Each path below is one point turned by a fixed rotation once a step. After each direction that follows a path, write how fast that rotation turns it, in degrees each step (0 if it stays still).
Each turn is a multiple of 5 degrees from 10 to 175, or 0.
Each row of a path follows its step; steps can be skipped.
Path 1:
step 0: [  1.9 -18.7   9.4 -44.8  19.0 -10.1  40.4 -22.9   5.9 -20.0 -20.7  45.8
  12.5 -18.3 -27.1 -63.0   0.8  -2.1 -12.2 -21.3 -22.0 -34.4   2.4  22.3
  13.9 -25.2  -4.1 -24.3]
step 1: [  1.5 -27.8  22.1 -13.1 -17.8 -67.8 -16.9  45.2 -18.0  37.5  -7.0   3.9
  39.9  -1.7   7.7  -4.1  -5.8  15.6 -12.4  -9.3  21.7 -20.7   8.4  35.2
  -0.9  20.1 -41.0 -20.3]
step 2: [-11.5  -0.7   4.1 -47.2 -10.9  -4.8 -42.2  -3.4  -3.1 -16.3 -37.5   5.1
  -2.7   6.8  16.7  -4.6  17.6  21.4  58.4 -14.2 -18.0 -31.0 -18.4 -43.0
   9.7  30.7   0.1 -51.5]
step 3: [  8.0  35.5 -29.4  63.5 -18.4  -5.6  -4.3  45.5   9.9  35.9 -29.2   8.2
   6.2  20.4 -16.2  12.1 -10.8  38.9  37.1 -20.3 -16.3   1.6  12.0  -1.3
   3.2 -29.6   2.3 -30.8]
step 4: [ 40.2 -38.4   4.1   5.7  25.0  35.3  18.6   1.9  15.5  17.1  -9.3  22.9
 -31.6 -10.9  -5.0   3.9 -19.3 -33.7  28.6 -73.1  -3.5  -2.3  20.5 -34.5
  -9.1   5.3  11.9 -16.0]
step 5: [ 25.3 -38.6 -34.0  27.0  -8.8 -16.2   7.4  52.5   5.5 -38.2  26.2  43.9
   9.6  24.1   0.8   8.5  23.6   3.4 -37.8 -27.0 -25.3  11.2   0.4  -6.3
  19.1   2.9 -33.6  19.6]
step 6: [  4.3 -43.5 -12.7 -24.9  48.8   4.2  16.8 -11.9  19.0   9.4  22.1 -44.7
  11.9 -17.8   1.9   4.3  23.6  22.0  -8.0  -5.0   0.5 -27.3 -32.6 -43.0
  26.9 -17.0 -49.6 -25.7]
step 7: [-39.7  -4.0  -9.1  33.1 -37.1 -21.7 -11.6   7.6 -49.1   9.5  44.9 -24.1
  16.5  -4.2 -12.4 -40.5  30.8 -16.1  11.8 -21.0 -35.3 -21.1 -22.9   7.7
  11.1 -32.8  -1.7 -21.5]
step 8: [-24.0 -12.4  33.6   9.2  18.2  -6.1   1.6 -26.9 -30.8  18.8 -11.0   7.1
 -23.6 -41.4 -27.0 -12.0 -20.5  20.3  27.8   1.4 -39.4  32.1  30.6 -14.8
 -20.7  12.4 -54.2 -33.3]
step 9: [ -8.4  35.0  -5.4 -18.9  -0.5   5.6  19.3  51.3  -4.5 -29.4 -18.1 -13.0
  40.0   3.6 -41.5 -32.9 -18.2 -10.1   7.0 -45.1 -37.1  14.9  17.5  22.3
   3.8  44.0  -6.9  -1.3]
step 10: [  9.7 -19.2  34.0  -4.0   2.6 -41.2  46.2  37.4  16.2 -17.9 -27.1 -12.9
 -27.8 -27.8  12.3  15.0 -12.8  33.4   6.1 -22.7  26.9  36.4 -24.7  -4.5
  32.0  14.9  12.2 -42.4]
step 11: [-21.5 -42.0 -28.6   7.2 -71.7   3.9  23.8  -2.4  15.0 -15.9 -18.5 -14.8
  12.1  49.5  -0.3 -18.8 -34.1  -1.7  22.7 -25.4  19.5 -19.8 -19.5 -31.3
  10.2   4.7 -11.3   1.6]
Speeds:
[ -4.5  -6.0  -2.5  -1.3  10.7  -3.3  -5.3   1.1   6.9  -1.7  -0.5   9.3
   1.9  -9.4  -7.9  -3.0   6.3   1.6 -19.6 -10.6   4.5  -0.3  27.3   6.3
   7.4  20.2   3.9   4.4] : 85
[ -0.2   6.6  -6.8  19.9 -19.9  -4.0   1.0  18.0  -2.4   0.1   6.8  -7.8
  18.2  16.4  -3.2  -3.2   1.0  -5.6  -7.6   3.6  -0.4  -6.1   7.6   8.2
  -8.2   5.0  -4.5   5.2] : 175
[ -7.9   7.7  -5.7   2.9  -6.5 -11.8 -21.6 -14.8  -7.3  17.2  -1.5  -7.1
   8.0  -3.9   4.3  -8.7  13.9   2.9  12.1   3.4   1.8   2.1   6.8 -14.9
   9.1   1.9  -2.5   4.6] : 70
[ 10.8  -3.0 -14.1  11.7   6.7  13.6   0.6  -6.5  -9.8   6.2   5.6   7.5
  -4.8  22.2   2.9  15.5   3.6  -2.4  -7.5  -8.9  10.0   3.6  -2.2 -13.3
  13.4   1.1   2.7  -0.2] : 45
[  1.6   8.3  20.2   8.3   3.3   6.1  -4.1  -5.3  -0.6  -3.2  -2.8  -3.8
  -4.8   0.3   3.5   9.5  -6.1  -2.3  -1.1  13.7  -2.6 -16.9   1.8   5.0
  15.1   1.4   6.0  27.2] : 0
[ -5.7   8.9  -4.8 -17.5  -8.2   9.8  -9.9   5.5  -1.9  11.3  -3.2 -12.8
  -5.0  -7.8  -2.9  10.0  -8.1 -14.5 -10.0 -20.7   4.2  -9.0  -6.0  -2.4
  -5.8   0.4  -9.2   8.0] : 145
Path 2:
step 0: [ 18.0  15.1 -10.2 -49.6  46.8  -9.1  15.7 -10.3  31.9  28.8  17.4  14.5
  12.2  -1.4  -0.2  13.0 -32.7   0.6  -1.2  23.3  -8.5 -21.3 -16.1  28.2
  16.8  27.7  23.0 -17.7]
step 1: [ 38.5 -12.3   4.2  -1.3  34.4 -21.6 -24.5  -0.2  -7.0  22.2   3.1  12.7
 -37.7 -36.8 -42.5  15.3 -33.5  -0.4  20.3  -7.7  27.1  -1.1  -6.5  -1.4
 -11.5   3.8  41.3   4.1]
step 2: [  6.8 -34.9   1.2 -23.5  22.6   9.3 -30.5 -17.3  -7.5  -2.2  17.4  -9.7
   0.1  -3.8   3.0  18.2 -28.9  50.1   5.7 -31.7   0.8 -21.3  22.7 -20.5
  -9.7 -39.0   5.2  38.1]
step 3: [ -1.7  16.8 -21.2  -7.0  44.7  -2.2  18.9 -34.5  17.0   0.4  -7.2  -2.2
  13.1   3.6  33.0  -4.7 -17.6  32.9 -11.8 -55.7  -0.6   8.4  22.4  14.4
  30.4 -10.0  23.8 -18.7]
step 4: [ 18.9   0.2  -7.5  -7.0   6.7   0.0  -3.7 -12.2 -12.3   1.6 -16.5   5.2
 -49.6  -1.0 -13.5   8.5 -19.3  26.3   8.7 -37.6  23.8  39.4  -0.7  -6.3
  30.2  39.7 -19.5 -44.5]
step 5: [-18.9 -29.2  -7.2 -27.3 -27.1  12.5 -19.6   9.4   4.1  -6.6  22.0 -20.3
  -9.0 -26.0   7.2  -8.7 -11.2  45.2  49.6 -22.8 -12.3   4.6 -33.0 -35.8
  19.8  14.6  -3.6   0.7]
step 6: [  1.4  19.8 -21.2 -13.8   0.0  -1.8  13.0  10.8  -9.4  -2.0  23.8  17.5
 -23.8 -12.6  42.8 -35.9 -12.9  16.4  23.6  -8.8 -56.5   5.9 -17.3  16.4
  28.2 -33.9  21.0  -4.7]
step 7: [ 37.2  21.6  14.0 -14.0  34.9 -22.4  17.9  14.6 -35.4   6.5 -21.3  -3.8
 -37.6  11.4  -6.4 -24.3 -16.0  18.6  -1.4  26.1 -35.8  -4.5   6.3 -25.2
  23.6  16.8  -1.2 -23.6]
step 8: [  8.0   0.7  24.5  -1.6  23.2 -24.4   8.8  -7.1  -8.1  14.3   6.8   5.1
   5.8 -22.0 -16.3  -6.1   2.9   1.2  21.0 -23.1  -5.5 -27.2 -44.2 -79.6
   6.3   5.1 -10.6  10.4]
step 9: [-19.8   3.8  -6.1 -11.0  23.0  -5.7  -1.6 -10.6  25.3   3.4  55.6  48.5
 -11.3  35.0  -7.9   0.6 -22.0 -16.2   0.1 -27.5 -30.1 -14.3  -9.8 -30.2
   2.6 -38.7  -2.3  -6.6]
step 10: [-14.8  10.2 -17.1 -14.3  35.7 -35.9   4.9   8.9  18.8  20.4  16.6 -12.1
 -27.3  44.1   9.9  -1.9 -35.0 -12.4   8.4  20.6  19.7  17.3  37.5 -29.6
  20.6   9.0  30.6 -12.5]
step 11: [ 13.7   5.9   0.8 -19.0  17.8 -13.0 -20.7  -8.5 -10.3  27.8  11.9   3.2
 -20.8 -32.2  39.5  17.8 -22.4 -24.4  15.0  -2.1  50.7  -3.5   0.1 -32.7
  28.5  20.2 -20.3  30.1]
Speeds:
[ 11.3 -16.8  -2.2  -7.7   6.8   4.7  10.7  10.4  -0.6 -10.2 -10.8  -5.4
  -1.7  -4.7  -3.5   6.2   5.3  20.7   8.3 -17.3  -0.3   4.4  -5.7  16.5
  -1.4  -6.4   3.0  -8.3] : 25
[ -0.6   2.5   0.4  -3.1  -4.4  13.4   8.5  -8.3   5.7   0.9   0.2  11.9
  -2.1 -16.1 -20.6   7.7  -1.5  -5.6  -0.2  -5.7   2.8  -6.0 -15.8  -7.4
  -9.3  21.4  -3.1 -10.6] : 95
[ -2.0   2.8   7.3  12.8  10.9  -4.3   1.0 -19.0  -1.8  -6.4 -10.7   0.8
   8.8  10.8 -14.1   0.0   7.0   8.3 -17.0 -15.4  -4.9   4.1   1.6 -15.8
  -2.8 -11.5  -2.7  -0.4] : 65
[ -0.6 -15.2 -24.9   0.6  -7.3   3.4  12.6  -9.3   6.0  12.1 -17.0   5.1
  -3.2  -2.1   3.2   1.4  -6.2  -3.8   5.1   6.6 -13.0   2.2  10.5 -10.1
  -8.3  -9.5  -0.7   2.4] : 100
[  9.6  -5.3   9.8   3.8   5.6  -8.1  10.3  16.3   0.6  23.9   9.7   8.8
  11.4   9.6  -6.7  -2.0 -10.7  -0.4   0.1  -9.8   2.0 -10.9   7.7   0.3
 -15.6  -0.3   1.0   2.3] : 45
[  8.7  17.1  -2.4   9.4  11.9   4.9  13.4   7.7   5.3  -3.1  -7.0   5.0
   3.8   5.2 -10.0   5.2 -12.4   4.7   6.2  13.1   1.4  22.6   3.3   2.8
   9.9   8.3  -2.5  11.0] : 110
[ 10.7   9.1   0.2   0.1 -24.3  -2.0   0.5   5.9   0.7  12.7   6.2   0.5
   1.4  -7.9   2.6  -5.4  14.1  17.2 -11.6  -5.0 -16.1  14.1   3.8  -4.1
   4.4   8.1  -0.6  -1.2] : 40
Path 3:
step 0: [ 46.8 -23.2 -26.3   0.4  18.3   6.0 -13.4  24.6 -38.0  50.8 -28.9  37.4
  -1.3 -23.3   6.8 -28.1  12.3  -8.7   2.7  31.9 -30.1  -4.9 -13.6  -7.3
 -26.7  11.9  -5.9  -1.8]
step 1: [ -3.5   6.9  -1.8  16.2 -13.8   9.7  -8.2 -10.0  19.9 -18.5  27.5  56.2
 -14.9   0.5  13.2 -30.9  10.9  22.3   7.2   5.4 -30.0   8.9 -44.1  35.7
 -14.7 -42.7  -2.6 -40.3]
step 2: [ -3.3   4.9  -9.1  -5.3 -29.1  -7.9 -14.3  -9.0   6.3  28.7 -12.3  31.4
  45.4   8.9   9.9  -9.4  66.2  40.8   5.7 -47.3   9.3 -26.2  13.6 -18.9
   5.9  -3.6  16.7 -11.9]
step 3: [ 13.8   2.3  11.7  13.5   2.6 -22.7  48.0  11.3 -19.4  20.7 -21.7  57.9
  15.3  27.4 -22.7 -14.2 -11.6  12.7 -24.0  38.3   6.9 -27.0  16.7   5.0
 -30.9  18.3  25.8 -17.8]
step 4: [-46.1  11.4  29.5 -18.9  -3.8 -10.0  19.8 -26.2   8.0  17.4  39.3   0.3
  21.8  34.3  13.3 -35.3 -23.4  29.2 -36.3   8.2  12.0   4.2 -33.6  20.6
  22.5 -27.8  11.3 -11.0]
step 5: [-25.3 -27.2   3.6  -6.6   4.2 -38.0 -13.9  23.5 -10.2   5.8   9.0 -29.7
  36.7  22.4  -5.6  18.5   3.4  47.7  19.6   2.9  12.4 -18.7   7.3 -63.8
   1.6  -0.6  29.5   2.1]
step 6: [  4.2   5.5  -6.4 -15.8  23.3   9.6  10.3  42.0 -22.4  28.8   5.0 -11.3
 -19.5  25.5 -23.4 -42.6 -22.1   2.7   3.2  45.5   1.1  21.4   1.9   2.0
 -44.5  10.1  37.9  36.8]
step 7: [-50.9 -34.7 -24.1  -7.9 -18.0   0.1 -23.3  -3.9  16.1  -6.1  51.3  -5.4
 -10.9   1.3  21.2 -39.9  -6.4   9.7  23.4  23.1 -18.7  -0.7 -46.3   4.0
  -2.7   0.4 -31.3  15.4]
step 8: [-24.3  -5.4 -25.0  21.1   4.7 -16.5 -57.2  16.0  12.6 -15.7 -25.7  10.7
 -15.5  10.8 -15.9 -30.6  42.9  -9.1  37.8 -20.1 -13.5 -11.7  21.6 -43.4
  -3.0  -3.7  34.0   6.1]
step 9: [ -1.7  -3.3  -8.6  -5.7   7.7   9.4  27.2   7.1 -36.8  -5.7 -45.2  31.8
 -25.3   6.7 -25.5 -62.1  28.7   2.0  -3.7  10.2  -7.1 -16.2  -5.6  30.1
 -24.8  26.2 -29.8  22.8]
step 10: [-31.5 -12.6  -2.9   8.3  12.9 -21.5 -13.2 -10.1  24.7  -7.5  -6.1  52.5
   4.0 -13.4  14.1 -44.7 -21.5   4.6 -38.6 -15.7  -3.8  -9.2 -37.5 -17.7
  31.8 -15.8 -36.3 -29.8]
step 11: [  4.2  31.8  29.2 -11.6   9.4 -26.0  -7.5  21.4 -40.6 -43.6 -15.5  16.1
  19.3   9.0  -0.6 -16.8  32.5  36.4  -2.3 -42.5   6.4   4.8  13.8 -43.0
   0.4 -16.8  15.3 -24.7]
Speeds:
[ 16.4  -6.5   3.1   2.6  -4.6   6.3   4.7 -13.4  -1.0  19.8   1.7  -1.0
   3.7   0.5   6.0  15.3  10.1   3.6   1.3   7.2 -10.3  -7.3  -9.5   7.8
  -2.7 -13.6  17.1 -10.8] : 20
[ -2.1  -0.1  20.9   0.5  -0.3   7.7  -5.5  16.0  10.5   2.2 -10.2  -9.2
  -0.1  16.2  12.3   5.1  12.8   2.6  12.5 -12.8  -4.6  -7.0   8.3 -11.7
   0.5   4.3  -1.5  -6.6] : 120
[ -1.4   3.2  12.0 -11.6   0.7   3.5  18.8 -10.4  -3.3  -0.1  12.0  10.7
  -8.9  -0.5  -1.1   5.1  -9.4  10.3 -15.1 -14.6   2.4  -6.1   6.2 -16.6
   2.7   9.5   9.8  -5.5] : 45
[ -5.1 -14.7  -7.6  -2.1   7.2  11.4  -5.7  -9.6  -3.6  -1.0  -1.1 -10.8
 -30.2  -4.7  -1.5  -6.2   2.3  -5.6   9.2   0.9 -14.4  -4.9  -5.4 -10.0
   2.3   4.4   5.6  10.1] : 40
[ 11.2  -6.0   2.4  15.9  -0.9 -11.9 -15.9  -2.0  -8.2   1.6   2.0  10.8
  -5.1  12.2  -5.4   5.2  -3.5 -11.5  -2.2  10.8   0.8  12.7   4.2 -17.6
   5.4  11.1   4.6 -13.8] : 140
[ 19.4  -6.8  -2.8  -9.6 -10.0  -0.7  -6.5   3.2   3.9  -1.1  12.9  14.0
  -2.8   7.4   5.6   1.5 -10.1   6.9  11.6  -6.5  -8.6   7.2  12.0  -1.7
  -5.2 -12.5  -6.1  19.7] : 60
[  1.6   1.5   6.0   0.8   1.2  -3.8  -1.4  16.4  -6.5   4.2  -9.7   9.0
  -6.9  -3.4  -3.7  16.0  13.7   3.0 -17.9   7.6  -3.1  -2.0  -0.6   4.6
  -6.1  11.2   6.1  25.6] : 120
